In the data rows, the value 128 means zero.
Here are some points, one per row:
[165  57 132 109 121  50 165 115 183 134 115 102  45 105 115 170 146 115 154 112 104 119 176  59  56 143 119 147 143 172 154 113 159 155 161 153  99 117 121 166 101 142 117  98 135 158  66  55 204 109 135 146 133 217 160  92]
[114 167 119  85 166 114 141 119 172 121  95  79   6 116 122 122  81 150  95  59 141 144 112 144 136 101 159 113 115 129 176 169 144  58  73  66 175 110 118  92 161 198  94  52 149  99 158 101 145  73  79  61 126 123 165 204]
[146  98 150 142 119 122 142  94 181 133 149 131 188 197  86 129  59 157 131  52 151 115 184 100 124 148 161 161 177 165 136  85 128  66  28 220 118 183 116 141 114 114 144 135 154  97 161 101 172 212 170 103 137  96 132 118]
[ 82 142 100  73  82 183  53 164 105 103 115 134 137  98 186 180 181 137 116 108 139 173  94 189 108 111 119 134  42  97 122 142 170 188 177 150 191 182 124 139  73  87 220 133  45 125 198 141 191 140 176 117 131 158 143 133]
[ 88 125  99 179 142  94 207 169 114 198  58 163 157 115 155  70 130  97 215  91  61 135 158  87 106 164 198 111  98 224 145 131 121 166  69  58 163 137 148 115  77  96 146  84 138 145 161 195 131 207 127 132 170 156  88 122]
[ 43 130 119 109 217 150 140 127 155 153 151  58 161 123 120 127 181 169  84 102 110 189 167 193  41  96 165  80 144 137  92 108 111 127 144 103 131  79 195 160 174 176 131 181 137 114 119  82 147 154 100 141 127  80 200  96]
[128 110 115 106  80 132  91 153 103 105 189 171 184 108 144 169 132 138 110 135 103 129 114  92 121 160 125 110 176 105 158 127 197 156  41  94  99 108  95  25 160 121  67 176  57 114  75  93  77  99 164  62 147 158 112  60]
[110 100 158 100 154 165 122 181  74  62 241  71 155 104 130  58 123 101 144  76 213 156 114 161 170 116  70  66 113 159 110 158 148 138 188 163 139 159 111  82  20 138 149 137 118 170  68 138 113 141 118 154 130 160 123 143]
[141 204  95 131 127 172  92 135 105 126 154  85 126 135 104  98 189 141 119 108 124  32  79 131 134  61  90 144 114  38 187  70  73 101 138 107 234 149 120  83  93 164  85 157 166 136 114 140 177 138 164 216 150 203 111  75]
[110 101  15 120  36 135 132 136  95 158 180 156 143 142 142  77 119 149  96  98 156  12  79 139 110 155  86  78 162 130 150 163 159 201 140 103 107 103 152 115 229  46 120  79 153 171 123 122  75 177 106 105 135 145 186 127]
[110  54 146 165 148  91 107 176  93 146  64 118 133  93  42 185  52 127 144 115 134 114  98 112 180 159 167 152 105 133 119 160 170 150 112 102 135  82 150 222 196  69 133 190 134  78  67 229 147 156 202 143 155 110 127 152]
[178 124 163 102 115  63 137  64 170 150 114  93 150 128 117  72 148 175  86 156  58  85 118 232 164 129 146  73 144 142 114 120 131  63 103 108 131 164  98 193 110  94 184 138 118 144 134  38 108  67 135 157 102 155 132 144]
[154 133  85 110 183 126  34 112  84 144 219 162 104 159 132 107 117  60  84 170  72 149 116 100 166 161  85 172 138 212 158 150 146  93 184 105 116 121 178 100 112 128 110 131 107 143 241 106 129 157 152  53 196  99 132  79]
[155 135 118 165 100 160 160 190  76 172 173 110 102 196 143 154 147  71 206 138 145 163 142 182 169 139  94 146 129 121 112 124 183 115 143  76 140 127  17 125 175  57  69 152 131 182 128  86 123 154 153  68 116 135 111 182]
[124 230 162 178 148 162 165  92 117  75 145 207 174  88 138 132 129 158  90 146 101 155 207  57 186 129 126 102 163 129 138 134  92 145 135 118 158 128 111 165 123  37  81  65 167  89  42 195 147 146 172  64 124 139 125 154]
[ 88  22 123 159 121  89 115 101 159 131  86 103 184 125 125 107 125  63 108 133  91 180 133 115 147   4 128 133 110  88 120 160  62 148 142 139 103 223  99 114 152 124 134  94 206  88 152  96 126 117 130 116  90 185 175 102]
[120 116 110 195 156 125 146 137 184  38  95 181  97 170 105 124 135 108 123 107 104 111 152 144 121 117 129 105  95 164 144  29 131 123 155 131  90 246 135 188 161 107 110 163 104 156  86 119 107  43  63 152 140  63 193 104]
[132 127 101 182 160 151 178 159 138 126 159 175  63 107 102 178 183 101  82 146 163 141 119 129  90 185  85 127 101  96 122 163  55  95 151 202 199 118 121  93  75 147 170 151  97  68 114  93   3  99 130 155 192 135 139 116]
[140 153 116 160 136  61 146 144 176 109  88  88 174 111 148 180  79 131  99 206 155 190  45  95 146 140  98 181 163 198 140  41  76 130 141  88 167 192 128 149 121 156 165  80 102 121 122  84 144 176  76 150  54 157 170 121]
[ 78 108  62 101 109 125 136  96  23 149  75  77 128 142 144 108 207 133  86  68 117 172 128 120 224 185 166 182 141 122 104  79 142 110  99 202 116 102 178 167 125 125 106  23  72 143 113  94  94  64  71 165 120  95  74 139]
[ 93 121 198 101 107 148 117 148 116 160  66 192  94 163 139 216  96 121 119 139  50  78  77 152 171 146 165  55 166 180 106 101  86 179 174 181 129  41  72  98 151 197 140 154 163 108 127 180 145 174 140 111 154 139 104 183]
[127 141 173 126 151 101 118 126 157 169 161 158  90 133  44 117 161 197 132 195 133  96 117 139 165 115 109 111  99 131 113  97 207 228  53 141  64 117 117 129  99 138  98 117 178 121 127 203 106 187  84 103 159 115 151 147]
[ 77 134 222  39 106 127  46 150 116  78 133 128 126 134 185  48  74 122 113 158 145  58 216  82  70 201 157 204 108  44 112 110 115 123 173 120 171 113  91  97  71  98 101 115 128 103 178 118 101 121 115 176 153 118 158 153]
[ 82 148 191 148  73 143 151  81 120 150 100 127 130 150 126  93  57 142 110 147 136 147  68 147  54 116 163 102 145 123 122 187 150 113 130 132 129 180 212 143 107 160  80 186 124 134 124  61 169  58  79  99 160 169  87 157]
[ 97 115  78  74 134  90 197 119 172 168 151  93  92  61 118  77  33 109 178 187  81 121 153 141 127  83 140 131 141  96 175  95 133  63 173 187  83 179 134 171 113 152 130 155  77  87 138 190 114 117  76  99  26 145 108  86]
[191  77 146 165 105 166 190 117 182 113 164  69 164  88 209 138  90 183 124 112 114  89 126  68 145 117 158 156  99 143 122 121 132 210 167 136 153 126 114 136 179 175  98 120 128 133 121 175  78 164 141 126 202  91  11 177]
[148 172  46  40 173  99  56  87  55  84  61 148 137  97 187 143 144 186 157 138 160  95 141 203  87 167  95 178  98 182 113 143  58  39 142 108 119 143 119  99 129 157  95 170 157 149  99 184 111 172 125 115 128 127 114 119]
[134 149  68 131  96 221 151 161  78  48 145 111 144 177  60 193 131 147  83 202 137  92 164  93 103 105 165 131  73 190 103 150 190  81 110  70  59  66  89  58  99 115 191 122 137  95 150 117 143  95 124 172  98 149 103  88]
[ 57 183  87 224 187 106 106  79 153 178 117  57 167 124 131 152  85 119 128  91 115 107 154 112 106 167 103 142  83  66 158 163 135 157  77 203 102  55  76 162  94 166 131 154  93 200 164  80 170  89 129 152  73 116 137 118]
[131 172 102 148  71 168 107 166  96 215 186 196 135  85  89 132 113 117 185 143 138 129 121 108 135  67 110 139 113 145  85  78 121 149 160  64  86  49 158 124  96 150 112 127 137 100 132  73  77  98 179 123 128  39  94 215]
[178 133 138  84 178 130 156 147 190 183  32 136 182 114  82  79 179 130 135 138 191 169 113  54 107 184 174 104 193  91 138 130 113  72 203 153  65 181  87 154 166 156 145 139 169 186 134 170 147  81 155 116 125 125 148 161]
[163 135 187 155  72  98 106 169 100 152 169 138 124 154 164 185 191  86  92 128 201 102 247 118 180 113  80 131 168 169  94 150 126 174  62 106 103 133 188 164 161 189 169 178 116 117 190 219 152 112 124 131 157 125 107 186]
[202  59  66 166 165 151 103  96 132  91 113 150  92 114 136  80  75 172 155 173 111 206 129 165 121  89 218 117 255  74 100 142  57 147 107 141 124 114 107 161 104 125 155 137 114 149 129 138 168 111 122 173 150 159 179 147]
[ 86 151 127  27 116 125  80 148 186  91 169 153 103 245 150 117 161 139 164 153 212 138  74 103 127  88 115 131  78  66 107 174  70 132 108 144 162  99 149 163 110 119 144 112 167 131  81 138  93  99 156  94 105 124  75  52]
[148 123 190 111 140  89 173 123  88  86 153  88  56 178 144 154 154 215 160  59 102 160 111  66 101 121  52 141  90  61  94 167  48  68 161  72  94 168 153  73 100 100 139 147 110 145 153 158 120 149 159 198 132 100 128  89]
[171 200 174 131 138 132 190 112  74 113 109 180 138  92 116 169 122  73 154 105 134 139 122 193 167 130 182 142 136  24 171 121 186 173 139 130 122 156 187 136 173 198 177 101 189 151 161  62 120 141  61 124  93 102 136  63]
[134 113 188 159 193 171 112  54 169 131  76 134 133 100 165 142 157  90 134 123 152  78  61 131 113  49 138 178 170  83 144 136 170  62  91 131 132  88 182 102 143  66 180 127  86 184 120 120 104 123  73 137  67 147 133 172]
[175 151 140 140  57 134  41 145 173 141  84  89 109 111 115 120 143  69 151 162 141 178 189 160 165 146 108  53  74 199 158 165 130 145 142 135 144  77 126  44 196  85  97 128  74 126 104 105 113 164 144 162 111  41 110  59]
[192  80 181 152 108 124 183 100 129 105 136 183 166 110 133  91 164  97 145 113  99 148  75 174  52 185  39 132 126 163  78 132 164 149  96 148 140  76 117 145 148 123  75  83 159  34 116 194 197 110 181 122  94  93 109 155]
These points spread out most along one direction. Take the direction at right angles to it along which they spread out most. Then take the direction at right angles to both along which they spread out most. Go by this last direction. How far along it is each point below, from 0 to 99? The average is 50, and the first point in the table lies past the average. One standard deviation of the points above along it is 16.
[134 149  68 131  96 221 151 161  78  48 145 111 144 177  60 193 131 147  83 202 137  92 164  93 103 105 165 131  73 190 103 150 190  81 110  70  59  66  89  58  99 115 191 122 137  95 150 117 143  95 124 172  98 149 103  88] >> 35
[178 133 138  84 178 130 156 147 190 183  32 136 182 114  82  79 179 130 135 138 191 169 113  54 107 184 174 104 193  91 138 130 113  72 203 153  65 181  87 154 166 156 145 139 169 186 134 170 147  81 155 116 125 125 148 161] >> 68
[ 78 108  62 101 109 125 136  96  23 149  75  77 128 142 144 108 207 133  86  68 117 172 128 120 224 185 166 182 141 122 104  79 142 110  99 202 116 102 178 167 125 125 106  23  72 143 113  94  94  64  71 165 120  95  74 139] >> 24
[ 82 148 191 148  73 143 151  81 120 150 100 127 130 150 126  93  57 142 110 147 136 147  68 147  54 116 163 102 145 123 122 187 150 113 130 132 129 180 212 143 107 160  80 186 124 134 124  61 169  58  79  99 160 169  87 157] >> 40
[ 57 183  87 224 187 106 106  79 153 178 117  57 167 124 131 152  85 119 128  91 115 107 154 112 106 167 103 142  83  66 158 163 135 157  77 203 102  55  76 162  94 166 131 154  93 200 164  80 170  89 129 152  73 116 137 118] >> 30
[141 204  95 131 127 172  92 135 105 126 154  85 126 135 104  98 189 141 119 108 124  32  79 131 134  61  90 144 114  38 187  70  73 101 138 107 234 149 120  83  93 164  85 157 166 136 114 140 177 138 164 216 150 203 111  75] >> 67
[154 133  85 110 183 126  34 112  84 144 219 162 104 159 132 107 117  60  84 170  72 149 116 100 166 161  85 172 138 212 158 150 146  93 184 105 116 121 178 100 112 128 110 131 107 143 241 106 129 157 152  53 196  99 132  79] >> 34
[124 230 162 178 148 162 165  92 117  75 145 207 174  88 138 132 129 158  90 146 101 155 207  57 186 129 126 102 163 129 138 134  92 145 135 118 158 128 111 165 123  37  81  65 167  89  42 195 147 146 172  64 124 139 125 154] >> 75
[ 43 130 119 109 217 150 140 127 155 153 151  58 161 123 120 127 181 169  84 102 110 189 167 193  41  96 165  80 144 137  92 108 111 127 144 103 131  79 195 160 174 176 131 181 137 114 119  82 147 154 100 141 127  80 200  96] >> 37
[171 200 174 131 138 132 190 112  74 113 109 180 138  92 116 169 122  73 154 105 134 139 122 193 167 130 182 142 136  24 171 121 186 173 139 130 122 156 187 136 173 198 177 101 189 151 161  62 120 141  61 124  93 102 136  63] >> 24
[134 113 188 159 193 171 112  54 169 131  76 134 133 100 165 142 157  90 134 123 152  78  61 131 113  49 138 178 170  83 144 136 170  62  91 131 132  88 182 102 143  66 180 127  86 184 120 120 104 123  73 137  67 147 133 172] >> 37
